271 -23 35 -206 148 235 63 114 -185 49 229 203 196 196 18 -> K_142
-11 148 -270 -94 752 -390 -400 15 -111 -458 455 51 771 -559 575 -> K_205
-147 -367 -650 -538 910 54 12 -223 -55 505 392 488 753 599 485 -> K_816
-132 42 56 -116 50 -164 -337 -179 -249 -341 -132 -135 67 -420 -88 -> K_531
-111 -11 51 15 455 -94 -559 574 148 -390 -458 -400 771 752 -270 -> K_88
12 -223 -367 -148 392 753 -55 505 -538 910 -650 599 485 54 488 -> K_184
-153 -73 53 -96 -23 4 -180 -152 -120 -18 -106 -17 -58 -42 -96 -> K_155
325 376 109 260 320 123 382 213 394 -92 423 38 412 61 341 -> K_971
order: -400 771 752 -270 -111 -11 51 15 455 -94 -559 574 148 -390 -458 -> K_88
order: 771 455 -458 -400 15 752 575 -111 -390 -270 148 -94 -11 -559 51 -> K_205
order: -650 -538 -367 -223 -148 -55 12 54 392 485 488 505 599 753 910 -> K_184
order: 485 599 753 488 392 505 -55 -223 12 54 910 -538 -650 -367 -147 -> K_816

779 -19 -456 769 896 : K_336
-175 296 -71 511 -984 : K_33
-340 320 -590 491 -242 : K_496
769 896 779 -19 -457 : K_998
order: -456 -19 769 779 896 -> K_336
order: -242 -340 320 -590 491 -> K_496
order: -19 769 779 -457 896 -> K_998

-895 -484 -329 -822 -849 357 -484  K_611
357 -485 -484 -329 -895 -822 -849  K_862
-849 -484 -329 -894 -485 -822 357  K_37
order: -849 -485 -484 -822 -895 357 -329 -> K_862
order: -329 -895 -822 -849 357 -485 -484 -> K_862
order: -895 -485 -822 -849 357 -484 -329 -> K_862
order: 357 -849 -484 -329 -894 -485 -822 -> K_37
order: -484 -895 -484 -329 -822 -849 357 -> K_611
order: -849 357 -485 -484 -329 -895 -822 -> K_862
order: -329 357 -484 -822 -849 -485 -895 -> K_862

89 -246 436 420 103 -230 -231 213 -153 278 175 402 41 362 377 -318 327 305 239 -108 -30 147 -137 -192 -892 -343 -354 288 : K_301
-260 231 -114 -460 241 95 -635 -47 -586 -28 -642 -330 91 -562 -367 -277 99 -47 -114 -355 -191 359 166 497 -704 -575 137 150 : K_536
362 278 175 436 402 147 -108 -192 41 -892 305 420 213 -231 377 103 89 -30 -354 -343 -137 -230 289 327 239 -153 -246 -318 : K_135
89 -230 289 -137 420 327 -30 147 -343 -108 -231 305 362 239 -246 402 -318 -193 41 436 278 103 213 175 377 -354 -153 -892 : K_26
order: -892 -354 -343 -318 -246 -231 -230 -192 -153 -137 -108 -30 41 89 103 147 175 213 239 278 289 305 327 362 377 402 420 436 -> K_135
order: 436 -892 327 362 213 175 -30 305 -137 -354 -108 -231 -343 147 278 41 89 402 -153 -318 103 289 -230 377 420 239 -192 -246 -> K_135

95 -138 269 -89 13 -248 -453 -> K_329
-119 192 -138 -176 94 -104 -90 -> K_101
-90 -138 95 -176 -104 192 -119 -> K_334
-90 -138 95 13 269 -248 -453 -> K_959
-248 269 -137 95 13 -90 -453 -> K_150
-410 -316 -496 201 584 -303 -321 -> K_220
-20 -851 -283 -173 278 -80 -786 -> K_795
order: -90 -119 192 -138 -176 94 -104 -> K_101
order: 13 -248 -453 95 -138 269 -89 -> K_329
order: -176 -138 -119 -104 -90 95 192 -> K_334
order: -453 -248 -137 -90 13 95 269 -> K_150
order: 13 -453 269 -90 -138 95 -248 -> K_959
order: -453 -90 -138 95 13 269 -248 -> K_959

